In the data rows, 50 means zero.
Some points, one per row:
[47. 40. 44. 61. 47. 57. 54. 60. 44. 55. 47. 52. 53. 51. 50. 45. 43. 49. 47. 50. 43. 63. 58. 48.
 53. 37. 50. 58. 48. 47. 54. 55.]
[40. 75. 41. 49. 61. 75. 33. 41. 49. 63. 35. 92. 23. 55. 23. 37. 83. 55. 57. 82. 30. 74. 49. 46.
 39. 74. 82. 59. 43.  5.  0. 37.]
[22. 42.  7. 99. 42. 87. 61. 42. 38. 63. 47. 84. 25. 38. 25. 50. 40. 45. 57. 56. 15. 71. 69. 38.
 59. 41. 60. 77. 46. 24. 42. 48.]
[61. 87. 52. 20. 78. 54.  6. 42. 56. 53. 30. 92. 26. 77. 36. 32. 99. 43. 45. 99. 43. 58. 34. 70.
 11. 99. 90. 43. 44.  6.  0. 32.]
[46. 39. 39. 56. 43. 47. 48. 52. 52. 58. 55. 50. 48. 48. 48. 51. 32. 48. 50. 48. 45. 57. 58. 49.
 55. 40. 44. 44. 45. 51. 60. 52.]
[48. 52. 46. 51. 53. 46. 46. 56. 55. 49. 51. 45. 53. 54. 46. 55. 47. 50. 48. 47. 49. 40. 53. 47.
 53. 46. 52. 48. 56. 51. 57. 57.]
[70. 60. 69. 20. 59. 34. 40. 55. 59. 39. 47. 39. 61. 60. 72. 44. 68. 48. 44. 50. 75. 30. 40. 58.
 40. 60. 41. 41. 54. 61. 50. 47.]
[21. 34. 23. 89. 35. 66. 66. 50. 45. 62. 59. 63. 30. 33. 36. 55. 21. 49. 53. 38. 23. 69. 66. 47.
 68. 42. 51. 60. 52. 47. 60. 46.]
[55. 52. 54. 38. 42. 42. 46. 46. 44. 60. 43. 50. 52. 50. 47. 51. 48. 44. 51. 58. 54. 53. 45. 56.
 48. 69. 57. 39. 52. 52. 35. 49.]
[47. 56. 24. 70. 53. 61. 49. 47. 51. 53. 49. 67. 36. 48. 44. 44. 57. 50. 47. 64. 40. 59. 63. 48.
 45. 57. 58. 71. 50. 27. 34. 50.]
[40. 52. 35. 61. 46. 61. 46. 53. 47. 68. 44. 73. 44. 47. 35. 46. 51. 48. 52. 54. 37. 68. 62. 45.
 55. 50. 52. 52. 51. 35. 34. 45.]
[62. 58. 61. 35. 49. 42. 44. 49. 62. 45. 47. 34. 58. 59. 57. 45. 60. 51. 49. 44. 75. 33. 46. 48.
 52. 59. 39. 43. 52. 58. 60. 53.]
[79. 79. 86.  0. 72. 33. 13. 56. 59. 37. 30. 40. 56. 74. 61. 40. 94. 50. 44. 72. 82. 23. 20. 68.
 30. 87. 57. 24. 56. 52. 27. 43.]
[15. 12. 22. 99. 18. 73. 94. 50. 37. 65. 64. 40. 50. 18. 41. 62.  0. 57. 62. 10. 25. 72. 74. 30.
 83.  9. 33. 75. 51. 68. 97. 65.]
[46. 34. 51. 57. 42. 45. 59. 46. 47. 57. 60. 37. 58. 43. 50. 56. 31. 50. 49. 36. 54. 59. 54. 50.
 55. 38. 37. 45. 46. 65. 71. 52.]
[67. 77. 76.  6. 75. 29. 24. 57. 58. 35. 48. 42. 60. 66. 59. 47. 88. 57. 38. 66. 74. 28. 29. 64.
 37. 73. 59. 40. 56. 49. 35. 46.]
[58. 49. 55. 34. 57. 48. 44. 54. 57. 44. 42. 54. 47. 58. 59. 42. 57. 50. 45. 57. 62. 40. 50. 53.
 47. 54. 43. 46. 52. 47. 44. 50.]
[36. 43. 25. 80. 39. 69. 53. 43. 46. 61. 48. 66. 31. 37. 36. 43. 34. 47. 56. 57. 26. 67. 61. 44.
 61. 46. 54. 61. 42. 35. 42. 47.]
[58. 54. 64. 36. 50. 46. 46. 57. 49. 46. 54. 46. 58. 58. 54. 49. 57. 56. 46. 41. 61. 49. 49. 56.
 49. 47. 44. 47. 52. 56. 56. 49.]
[68. 50. 74. 18. 58. 19. 39. 64. 62. 38. 51. 25. 72. 69. 75. 54. 55. 44. 41. 40. 88. 26. 42. 61.
 47. 52. 37. 26. 57. 66. 72. 58.]
[59. 59. 57. 43. 54. 46. 44. 48. 54. 44. 42. 46. 46. 56. 55. 44. 60. 49. 49. 61. 58. 52. 46. 51.
 42. 57. 59. 53. 42. 38. 42. 52.]
[60. 69. 79. 16. 65. 39. 30. 45. 53. 42. 38. 42. 50. 62. 55. 44. 76. 54. 49. 63. 66. 40. 27. 63.
 40. 70. 58. 38. 51. 51. 34. 44.]
[41. 52. 19. 87. 48. 88. 53. 35. 41. 60. 44. 87. 26. 43. 29. 50. 54. 47. 59. 69. 17. 74. 62. 45.
 42. 55. 71. 72. 42. 20. 19. 42.]
[54. 53. 63. 38. 56. 39. 48. 48. 57. 49. 53. 34. 57. 52. 57. 47. 52. 48. 46. 36. 68. 36. 38. 49.
 46. 51. 46. 42. 51. 64. 68. 51.]
[38. 32. 40. 69. 34. 58. 69. 54. 45. 52. 59. 43. 54. 39. 44. 59. 15. 57. 57. 27. 41. 57. 62. 42.
 70. 23. 32. 52. 53. 62. 75. 55.]
[48. 55. 37. 59. 52. 70. 46. 40. 46. 58. 47. 68. 36. 51. 38. 43. 60. 49. 57. 64. 36. 56. 47. 45.
 40. 54. 65. 55. 36. 42. 29. 45.]
[28. 45. 17. 89. 41. 88. 59. 36. 39. 68. 45. 93. 28. 40. 17. 46. 50. 49. 57. 65. 13. 85. 65. 46.
 50. 51. 67. 66. 45. 16. 21. 43.]
[61. 87. 59. 14. 78. 49. 15. 48. 57. 44. 38. 69. 33. 65. 50. 31. 99. 52. 46. 93. 43. 53. 27. 63.
 26. 93. 84. 55. 43. 21.  0. 37.]
[31. 40. 26. 83. 38. 69. 65. 47. 43. 58. 56. 59. 35. 35. 39. 50. 32. 51. 58. 47. 25. 75. 63. 35.
 61. 39. 59. 71. 41. 41. 56. 51.]
[56. 62. 58. 33. 59. 46. 41. 45. 54. 46. 46. 58. 55. 59. 52. 42. 66. 52. 46. 62. 50. 43. 40. 55.
 48. 60. 51. 47. 50. 43. 34. 45.]
[47. 45. 47. 61. 39. 50. 60. 48. 52. 49. 50. 44. 50. 48. 52. 51. 34. 49. 50. 40. 50. 51. 51. 47.
 59. 42. 46. 55. 49. 50. 61. 55.]
[50. 53. 55. 48. 56. 55. 40. 52. 50. 49. 49. 52. 55. 59. 48. 51. 68. 49. 50. 59. 59. 45. 47. 52.
 41. 51. 52. 48. 48. 50. 51. 50.]
[44. 56. 30. 67. 52. 70. 51. 41. 46. 60. 46. 72. 31. 47. 30. 44. 55. 54. 55. 67. 28. 70. 55. 42.
 42. 60. 73. 65. 41. 23. 24. 47.]
[64. 51. 51. 24. 64. 39. 37. 52. 57. 44. 47. 51. 50. 58. 62. 38. 63. 53. 38. 61. 59. 31. 42. 55.
 49. 64. 46. 39. 54. 58. 37. 47.]
[48. 36. 61. 51. 44. 43. 66. 53. 49. 51. 57. 34. 64. 45. 58. 54. 30. 53. 53. 35. 55. 54. 54. 43.
 59. 27. 37. 50. 47. 67. 74. 60.]
[60. 72. 50. 38. 68. 66. 22. 37. 48. 46. 45. 74. 31. 61. 37. 42. 85. 56. 57. 82. 37. 59. 44. 51.
 27. 65. 71. 53. 40. 26.  6. 36.]
[48. 58. 52. 46. 59. 65. 37. 44. 46. 60. 39. 69. 34. 53. 32. 46. 68. 54. 57. 77. 39. 57. 39. 51.
 39. 67. 64. 45. 45. 39. 19. 44.]
[61. 42. 56. 35. 58. 36. 53. 50. 58. 38. 62. 38. 64. 52. 61. 47. 49. 52. 49. 53. 57. 40. 42. 49.
 44. 48. 43. 44. 44. 61. 60. 53.]
[46. 61. 40. 47. 59. 63. 32. 40. 55. 59. 45. 68. 32. 51. 35. 37. 71. 55. 57. 77. 33. 52. 43. 47.
 44. 67. 66. 53. 42. 37. 23. 43.]
[72. 71. 77.  1. 67. 15. 29. 61. 63. 37. 44. 33. 63. 65. 70. 44. 82. 45. 38. 53. 82. 20. 31. 63.
 38. 76. 53. 38. 62. 60. 42. 50.]
[48. 64. 24. 62. 51. 74. 38. 37. 53. 59. 40. 95. 24. 51. 30. 40. 66. 46. 56. 87. 13. 75. 54. 54.
 34. 69. 76. 63. 41.  7.  2. 39.]
[47. 48. 57. 55. 45. 45. 62. 49. 49. 55. 58. 28. 59. 47. 57. 59. 41. 51. 53. 28. 59. 48. 52. 43.
 55. 49. 45. 51. 48. 66. 67. 55.]
[52. 43. 65. 43. 50. 31. 60. 51. 56. 50. 59. 25. 64. 48. 63. 58. 39. 49. 45. 19. 75. 36. 44. 50.
 56. 42. 37. 37. 54. 76. 83. 56.]
[70. 52. 90. 11. 60. 13. 41. 66. 62. 36. 56.  0. 78. 64. 78. 62. 47. 57. 38. 28. 89. 14. 38. 56.
 56. 43. 27. 25. 65. 87. 89. 67.]
[75. 80. 68.  0. 75. 34.  9. 61. 63. 45. 31. 51. 49. 74. 52. 29. 96. 53. 45. 93. 63. 33. 26. 60.
 27. 82. 67. 40. 48. 36. 11. 47.]
[46. 56. 42. 60. 55. 57. 49. 44. 45. 57. 51. 56. 36. 43. 48. 66. 58. 51. 54. 65. 39. 57. 55. 41.
 47. 60. 64. 60. 41. 45. 29. 48.]
[68. 67. 79.  7. 63. 22. 32. 55. 62. 34. 44. 31. 63. 66. 66. 45. 69. 50. 44. 53. 80. 23. 27. 61.
 43. 66. 50. 33. 56. 58. 51. 50.]
Then 12 other points, each followed by its number:
[38. 33. 44. 67. 33. 63. 71. 44. 39. 50. 61. 50. 47. 39. 50. 55. 21. 56. 64. 28. 36. 60. 59. 41.
 64. 31. 53. 67. 43. 62. 62. 49.] 0
[45. 52. 39. 55. 56. 56. 45. 47. 43. 50. 48. 53. 45. 37. 42. 46. 58. 49. 51. 62. 42. 51. 48. 47.
 50. 58. 56. 58. 48. 44. 36. 44.] 1
[56. 60. 52. 40. 60. 49. 39. 47. 49. 48. 45. 59. 50. 51. 43. 47. 64. 53. 50. 69. 48. 44. 40. 51.
 51. 61. 51. 44. 53. 38. 31. 45.] 2
[63. 58. 74. 23. 59. 35. 41. 54. 46. 41. 44. 40. 63. 60. 59. 53. 64. 53. 46. 51. 67. 34. 39. 58.
 46. 59. 48. 38. 60. 60. 45. 48.] 3
[46. 44. 49. 64. 47. 48. 60. 57. 53. 45. 56. 39. 52. 52. 51. 59. 31. 52. 55. 34. 48. 48. 60. 42.
 57. 33. 41. 57. 59. 51. 69. 58.] 4
[27. 33.  7. 99. 34. 94. 71. 40. 32. 71. 58. 80. 33. 30. 20. 59. 23. 48. 58. 41. 12. 87. 77. 33.
 55. 30. 52. 70. 46. 32. 47. 42.] 5
[39. 43. 39. 75. 47. 70. 58. 41. 41. 51. 58. 58. 40. 42. 41. 56. 41. 55. 59. 47. 33. 66. 61. 41.
 47. 33. 54. 61. 37. 44. 49. 44.] 6
[34. 41. 19. 89. 44. 84. 62. 38. 41. 54. 50. 75. 25. 40. 36. 49. 34. 52. 59. 59. 20. 72. 66. 42.
 47. 38. 59. 72. 41. 28. 34. 45.] 7
[64. 47. 69. 29. 52. 18. 50. 52. 61. 37. 60. 30. 74. 50. 79. 58. 49. 40. 38. 27. 84. 15. 38. 63.
 52. 48. 26. 25. 54. 87. 82. 48.] 8
[59. 62. 59. 30. 60. 36. 33. 59. 59. 44. 39. 47. 52. 58. 54. 40. 72. 43. 38. 60. 58. 45. 37. 63.
 40. 67. 56. 36. 55. 43. 42. 42.] 9
[33. 57. 18. 81. 47. 78. 53. 37. 47. 62. 56. 76. 28. 45. 32. 45. 56. 48. 60. 59. 19. 67. 59. 38.
 42. 49. 71. 75. 28. 33. 33. 41.] 10
[48. 42. 37. 64. 49. 58. 57. 46. 49. 50. 57. 46. 50. 43. 52. 48. 45. 47. 49. 55. 44. 52. 53. 49.
 41. 51. 51. 57. 45. 54. 52. 53.] 11
Which two of these numbered points are nearest to each point below, ignoring the 2 directions in which the first points spread most? Their numbers follow each, nearest first.
[66. 70. 62. 22. 68. 35. 30. 55. 60. 38. 44. 44. 57. 60. 56. 45. 80. 48. 44. 66. 64. 23. 27. 57.
 38. 67. 58. 41. 53. 55. 40. 46.] > 1 2
[50. 54. 50. 52. 53. 52. 45. 51. 46. 48. 49. 55. 52. 48. 44. 51. 53. 51. 52. 57. 48. 47. 48. 50.
 57. 51. 44. 46. 55. 42. 43. 46.] > 2 3
[41. 33. 31. 88. 38. 68. 69. 40. 42. 56. 60. 46. 42. 39. 46. 56. 27. 50. 54. 41. 36. 62. 64. 40.
 56. 40. 50. 61. 40. 58. 66. 56.] > 11 7
[50. 50. 53. 57. 54. 61. 52. 47. 43. 44. 59. 47. 48. 49. 47. 58. 49. 57. 56. 42. 49. 56. 57. 44.
 40. 34. 50. 51. 45. 54. 54. 46.] > 6 7
[62. 74. 71. 15. 78. 47. 25. 48. 60. 43. 44. 61. 49. 74. 48. 36. 92. 54. 48. 81. 57. 47. 30. 58.
 21. 73. 65. 47. 44. 31. 20. 42.] > 6 7
[43. 35. 51. 63. 35. 46. 72. 57. 46. 48. 60. 17. 56. 36. 56. 63. 15. 56. 63. 15. 54. 49. 61. 31.
 65. 21. 39. 63. 49. 77. 90. 61.] > 0 6
[41. 57. 10. 85. 55. 92. 43. 34. 40. 64. 43. 98. 21. 45. 16. 39. 65. 49. 54. 85. 13. 82. 61. 44.
 35. 64. 73. 67. 42. 10.  4. 35.] > 5 11
[53. 65. 53. 39. 61. 48. 32. 54. 57. 50. 39. 62. 43. 56. 48. 42. 75. 44. 37. 63. 52. 50. 36. 62.
 43. 67. 64. 41. 52. 36. 32. 40.] > 9 3
[56. 53. 40. 52. 57. 59. 44. 44. 53. 52. 53. 58. 44. 56. 43. 44. 56. 50. 54. 67. 39. 56. 46. 50.
 32. 57. 59. 52. 40. 40. 40. 50.] > 11 7
[38. 69. 32. 57. 61. 75. 34. 40. 42. 63. 36. 88. 21. 47. 18. 35. 77. 51. 53. 92. 16. 75. 42. 49.
 36. 76. 81. 68. 41. 14.  0. 32.] > 1 3
[42. 38. 32. 69. 40. 60. 58. 39. 47. 51. 52. 64. 41. 46. 45. 53. 40. 40. 57. 42. 38. 57. 63. 47.
 49. 41. 46. 50. 45. 51. 55. 40.] > 8 5
[53. 55. 47. 43. 56. 58. 32. 48. 53. 56. 48. 56. 43. 62. 38. 46. 63. 54. 57. 71. 45. 56. 47. 52.
 33. 54. 66. 46. 38. 44. 38. 48.] > 6 11
[50. 61. 33. 45. 57. 53. 32. 54. 53. 62. 40. 76. 39. 51. 40. 40. 69. 40. 41. 74. 31. 54. 44. 57.
 39. 70. 66. 44. 50. 37. 18. 40.] > 9 8
[58. 51. 67. 30. 55. 38. 44. 51. 51. 54. 58. 39. 67. 53. 56. 54. 54. 55. 47. 47. 66. 45. 44. 57.
 45. 51. 43. 34. 50. 66. 59. 47.] > 5 3
[48. 77. 51. 34. 74. 67. 26. 41. 49. 61. 44. 84. 34. 59. 32. 35. 95. 55. 51. 87. 37. 68. 42. 54.
 27. 74. 81. 53. 35. 22.  0. 37.] > 6 5
[12. 26.  6. 99. 29. 97. 82. 37. 39. 73. 58. 83. 28. 31. 20. 51. 15. 50. 64. 43.  1. 99. 83. 26.
 57. 19. 53. 86. 36. 25. 50. 51.] > 5 6
[42. 36. 46. 65. 42. 50. 71. 48. 48. 51. 63. 38. 65. 38. 51. 61. 29. 48. 54. 22. 53. 44. 55. 41.
 59. 31. 38. 50. 51. 69. 78. 56.] > 5 3
[49. 59. 52. 47. 51. 54. 40. 66. 47. 44. 42. 54. 51. 64. 50. 53. 59. 46. 52. 48. 52. 41. 51. 52.
 49. 42. 52. 52. 56. 43. 50. 52.] > 4 3
[76. 46. 96. 12. 56.  7. 53. 59. 65. 29. 59.  0. 92. 57. 91. 63. 55. 43. 34. 14. 99.  6. 30. 64.
 45. 46. 16. 15. 70. 99. 99. 60.] > 8 5
[64. 86. 63.  9. 76. 39. 19. 44. 61. 37. 49. 53. 45. 72. 56. 40. 99. 53. 49. 72. 59. 27. 24. 57.
 26. 79. 72. 50. 39. 46. 23. 38.] > 10 6
[64. 53. 61. 30. 58. 36. 43. 49. 53. 42. 53. 36. 61. 54. 62. 47. 60. 51. 44. 57. 64. 32. 40. 55.
 40. 60. 46. 38. 52. 62. 49. 51.] > 11 1
[35. 31. 37. 88. 35. 60. 71. 49. 42. 60. 64. 41. 55. 34. 49. 61. 21. 45. 51. 28. 43. 59. 61. 46.
 63. 32. 35. 56. 50. 67. 85. 55.] > 11 9
[73. 76. 90.  0. 83. 10. 22. 59. 65. 33. 53. 24. 72. 70. 69. 49. 90. 57. 37. 60. 87.  8. 18. 62.
 38. 76. 51. 28. 58. 71. 52. 48.] > 1 2
[57. 55. 71. 26. 57. 24. 44. 58. 57. 40. 54. 18. 66. 54. 69. 55. 49. 49. 45. 35. 70. 28. 39. 47.
 50. 48. 38. 44. 54. 73. 71. 54.] > 1 10
[74. 63. 83.  0. 68. 19. 30. 56. 59. 28. 48. 30. 71. 66. 70. 47. 74. 55. 37. 51. 88. 13. 28. 67.
 54. 65. 35. 26. 61. 66. 56. 46.] > 2 3
[35. 29. 24. 93. 32. 74. 80. 41. 50. 47. 53. 57. 35. 39. 47. 50. 12. 48. 58. 29. 34. 65. 68. 40.
 61. 21. 47. 69. 44. 44. 68. 53.] > 7 4
[52. 50. 46. 52. 50. 59. 48. 51. 54. 51. 41. 62. 41. 55. 52. 40. 53. 49. 49. 60. 50. 52. 54. 47.
 47. 50. 50. 55. 48. 41. 40. 46.] > 7 4
[56. 36. 68. 45. 42. 35. 62. 59. 44. 40. 55. 19. 70. 48. 65. 63. 31. 50. 47. 24. 72. 32. 51. 51.
 63. 31. 30. 43. 60. 77. 81. 58.] > 3 2
[55. 52. 59. 38. 50. 36. 48. 60. 54. 40. 59. 41. 66. 51. 64. 55. 52. 48. 44. 32. 69. 32. 48. 59.
 59. 39. 32. 43. 51. 68. 74. 46.] > 8 5
[53. 56. 76. 26. 50. 37. 46. 54. 48. 41. 44. 41. 56. 59. 57. 55. 58. 51. 55. 46. 59. 38. 38. 55.
 48. 54. 53. 41. 61. 58. 49. 53.] > 3 0
[42. 33. 45. 66. 34. 60. 69. 49. 42. 56. 45. 58. 47. 44. 49. 56. 25. 54. 60. 42. 38. 59. 63. 42.
 63. 37. 47. 56. 56. 49. 48. 57.] > 3 2
[47. 54. 43. 59. 54. 61. 46. 44. 48. 56. 49. 60. 36. 47. 41. 50. 55. 46. 55. 57. 38. 58. 51. 48.
 46. 52. 55. 46. 48. 44. 39. 44.] > 5 3
Now 12 new points, numbered from 0 again:
[49. 71. 40. 53. 62. 54. 36. 40. 51. 49. 40. 77. 29. 49. 40. 40. 77. 48. 49. 78. 40. 53. 49. 51.
 44. 76. 65. 58. 54. 24. 12. 39.] 0
[10. 25.  0. 99. 22. 95. 85. 38. 35. 73. 65. 77. 29. 24. 17. 62.  5. 50. 69. 38.  0. 97. 89. 28.
 65. 19. 58. 84. 41. 30. 61. 57.] 1
[62. 70. 59. 13. 70. 28. 19. 62. 63. 53. 40. 58. 51. 58. 52. 38. 85. 40. 36. 73. 56. 36. 26. 66.
 37. 78. 59. 28. 59. 47. 25. 45.] 2
[30. 33. 35. 83. 35. 66. 68. 44. 36. 57. 64. 49. 45. 31. 43. 62. 26. 53. 56. 28. 37. 61. 65. 43.
 62. 30. 51. 59. 47. 61. 69. 46.] 3
[64. 41. 82. 28. 51. 22. 54. 66. 55. 34. 56. 12. 84. 59. 76. 59. 44. 50. 44. 23. 88. 22. 39. 56.
 53. 36. 22. 35. 63. 85. 99. 64.] 4
[64. 60. 60. 26. 56. 36. 35. 58. 53. 38. 48. 50. 62. 59. 62. 47. 69. 47. 42. 52. 65. 35. 46. 63.
 45. 52. 42. 38. 55. 52. 51. 42.] 5
[55. 41. 48. 55. 53. 50. 53. 53. 48. 43. 57. 42. 61. 50. 55. 55. 41. 52. 43. 38. 60. 48. 54. 51.
 46. 42. 35. 44. 57. 59. 67. 49.] 6
[57. 74. 51. 36. 61. 57. 33. 39. 53. 45. 35. 70. 33. 56. 45. 32. 86. 46. 51. 88. 48. 49. 33. 60.
 34. 87. 71. 55. 46. 25.  8. 39.] 7
[36. 23. 30. 97. 22. 62. 82. 43. 42. 55. 65. 36. 53. 27. 49. 60.  5. 49. 62. 15. 43. 61. 74. 30.
 72. 19. 25. 62. 47. 68. 93. 60.] 8
[64. 59. 66. 26. 57. 34. 39. 48. 51. 48. 43. 47. 55. 50. 52. 48. 73. 48. 44. 58. 63. 39. 36. 59.
 47. 73. 49. 38. 60. 56. 39. 46.] 9
[25. 44.  7. 99. 40. 99. 59. 37. 42. 72. 46. 93. 15. 33. 20. 42. 42. 48. 61. 66.  2. 85. 68. 39.
 51. 44. 70. 75. 35. 25. 23. 41.] 10
[61. 58. 63. 35. 55. 41. 38. 51. 54. 45. 40. 47. 50. 56. 57. 43. 63. 50. 49. 61. 63. 44. 41. 51.
 45. 57. 55. 46. 47. 45. 43. 53.] 11
Which two of these numbered points are nearest to each point below, ignoring the 2 directions in which the first points spread most? Their numbers follow each, nearest first.
[64. 59. 81.  6. 64. 20. 31. 62. 61. 36. 46. 27. 68. 71. 67. 50. 70. 53. 42. 48. 79. 24. 26. 65.
 41. 64. 45. 28. 61. 67. 63. 54.] > 4 10
[57. 63. 58. 24. 66. 43. 26. 52. 56. 33. 51. 60. 51. 69. 51. 45. 79. 57. 44. 70. 59. 40. 39. 65.
 31. 70. 53. 41. 56. 39. 35. 41.] > 6 5
[39. 20. 25. 98. 28. 51. 84. 49. 46. 57. 63. 39. 55. 24. 52. 62.  2. 40. 46. 15. 46. 54. 74. 36.
 82. 29. 28. 55. 58. 59. 89. 58.] > 0 9
[46. 39. 44. 53. 40. 46. 60. 62. 49. 45. 57. 45. 65. 47. 57. 55. 38. 50. 46. 27. 56. 45. 60. 50.
 65. 28. 35. 52. 52. 62. 76. 50.] > 5 4
[49. 55. 47. 52. 48. 57. 47. 46. 46. 57. 42. 63. 38. 42. 42. 47. 60. 47. 51. 59. 43. 59. 47. 52.
 52. 71. 56. 49. 55. 43. 32. 43.] > 9 7
[66. 47. 58. 26. 60. 35. 42. 57. 58. 44. 48. 37. 60. 57. 66. 45. 53. 52. 38. 50. 65. 23. 44. 54.
 53. 55. 41. 35. 54. 71. 55. 51.] > 10 5
[49. 40. 48. 51. 50. 45. 52. 56. 51. 36. 58. 46. 56. 55. 56. 52. 42. 54. 48. 44. 55. 46. 50. 56.
 53. 49. 39. 45. 58. 54. 67. 49.] > 6 4
[16. 20. 12. 99. 21. 78. 89. 51. 36. 71. 57. 66. 41. 26. 31. 65.  5. 45. 56. 24. 13. 84. 84. 38.
 69. 17. 47. 73. 51. 45. 72. 57.] > 1 4
[66. 67. 67.  7. 61. 29. 28. 61. 57. 39. 49. 49. 63. 63. 62. 44. 81. 50. 40. 58. 74. 29. 36. 65.
 45. 62. 48. 33. 53. 55. 44. 39.] > 5 10
[27. 25. 11. 99. 24. 82. 83. 36. 39. 57. 51. 69. 33. 28. 37. 51. 17. 43. 58. 47. 23. 74. 72. 39.
 65. 38. 47. 74. 47. 36. 59. 53.] > 7 11
[73. 61. 63. 13. 68. 30. 27. 55. 63. 40. 44. 45. 53. 64. 66. 38. 73. 49. 37. 65. 69. 20. 34. 61.
 44. 74. 55. 30. 52. 60. 36. 48.] > 10 0
[51. 55. 39. 59. 53. 51. 51. 54. 55. 45. 52. 52. 50. 50. 53. 48. 50. 51. 47. 54. 50. 48. 60. 46.
 50. 53. 49. 66. 53. 39. 49. 54.] > 0 11
[65. 57. 62. 35. 54. 42. 43. 50. 55. 46. 43. 45. 52. 54. 60. 43. 62. 47. 48. 60. 67. 42. 45. 53.
 42. 55. 52. 47. 42. 48. 45. 54.] > 11 8
[45. 38. 54. 59. 49. 44. 52. 52. 50. 53. 56. 34. 58. 50. 57. 56. 36. 42. 48. 31. 56. 36. 48. 49.
 60. 34. 37. 39. 52. 76. 82. 56.] > 10 4
[51. 67. 35. 36. 66. 57. 19. 44. 53. 64. 39. 82. 26. 58. 29. 33. 77. 49. 50. 95. 33. 66. 43. 57.
 33. 73. 76. 46. 42. 14.  1. 38.] > 2 11
[41. 50. 45. 55. 43. 56. 52. 41. 45. 60. 47. 61. 40. 40. 40. 49. 52. 46. 53. 50. 41. 62. 53. 50.
 52. 59. 54. 48. 51. 45. 39. 43.] > 9 3
[17. 21. 13. 99. 24. 85. 93. 45. 35. 60. 62. 57. 34. 19. 38. 63.  2. 45. 59. 19. 18. 77. 83. 31.
 74. 12. 42. 76. 51. 48. 81. 58.] > 1 10
[50. 47. 65. 50. 42. 44. 60. 55. 47. 46. 58. 35. 67. 52. 58. 65. 37. 51. 55. 29. 60. 43. 56. 46.
 57. 30. 35. 46. 53. 66. 77. 57.] > 4 11
[55. 31. 61. 44. 35. 28. 63. 52. 44. 52. 57. 20. 73. 42. 62. 62. 24. 45. 49. 24. 67. 44. 48. 53.
 62. 46. 32. 33. 57. 81. 82. 59.] > 9 7
[55. 37. 78. 32. 48. 26. 64. 56. 48. 38. 68. 13. 74. 46. 73. 69. 35. 53. 46.  7. 83. 25. 46. 50.
 62. 33. 26. 31. 61. 96. 95. 53.] > 3 10
[37. 52. 42. 57. 54. 64. 52. 49. 50. 53. 54. 69. 45. 47. 38. 45. 54. 55. 54. 54. 34. 67. 54. 49.
 47. 42. 59. 65. 44. 35. 43. 46.] > 4 1
[51. 70. 44. 37. 58. 52. 31. 36. 52. 64. 37. 80. 38. 59. 39. 36. 84. 44. 48. 80. 40. 62. 43. 53.
 35. 82. 68. 53. 43. 26.  1. 35.] > 9 10
[41. 58. 46. 61. 54. 63. 50. 50. 44. 53. 64. 60. 41. 50. 45. 52. 58. 52. 51. 47. 49. 53. 54. 49.
 48. 53. 61. 60. 50. 46. 43. 43.] > 3 10
[64. 56. 56. 36. 58. 47. 45. 46. 54. 46. 43. 58. 51. 59. 56. 46. 65. 47. 44. 60. 56. 41. 47. 55.
 30. 65. 55. 48. 53. 46. 33. 48.] > 6 4
[41. 50. 30. 72. 43. 66. 56. 38. 48. 53. 45. 71. 39. 41. 41. 44. 53. 45. 52. 65. 35. 62. 52. 51.
 46. 64. 57. 63. 47. 32. 34. 44.] > 7 0
[63. 63. 57. 38. 54. 43. 37. 46. 53. 47. 41. 41. 47. 58. 55. 46. 68. 45. 49. 62. 60. 35. 38. 57.
 47. 74. 55. 43. 48. 54. 42. 49.] > 7 8
[47. 52. 55. 42. 49. 41. 55. 53. 53. 37. 54. 35. 52. 52. 61. 54. 47. 50. 53. 39. 58. 36. 46. 48.
 55. 50. 47. 53. 56. 59. 61. 51.] > 7 0
[34. 38. 28. 88. 33. 72. 74. 37. 48. 54. 63. 51. 39. 39. 46. 54. 25. 49. 61. 24. 40. 59. 67. 34.
 62. 31. 42. 67. 40. 55. 80. 52.] > 8 10
[52. 57. 56. 40. 47. 52. 42. 45. 43. 62. 36. 65. 43. 49. 43. 44. 60. 51. 51. 70. 47. 60. 45. 58.
 54. 70. 59. 45. 44. 40. 19. 44.] > 9 11
[62. 50. 72. 32. 48. 40. 46. 55. 55. 48. 42. 42. 59. 61. 58. 48. 51. 48. 49. 54. 60. 47. 47. 54.
 51. 49. 46. 42. 50. 55. 50. 59.] > 11 4
[46. 20. 56. 63. 34. 35. 76. 58. 49. 49. 64. 16. 72. 42. 67. 67. 11. 45. 45. 12. 64. 48. 60. 51.
 59. 28. 30. 39. 53. 83. 99. 65.] > 6 4
[24. 16. 30. 96. 26. 55. 84. 55. 42. 57. 66. 37. 51. 29. 49. 65.  0. 50. 50. 10. 39. 63. 72. 44.
 83. 20. 25. 54. 61. 67. 97. 59.] > 0 9
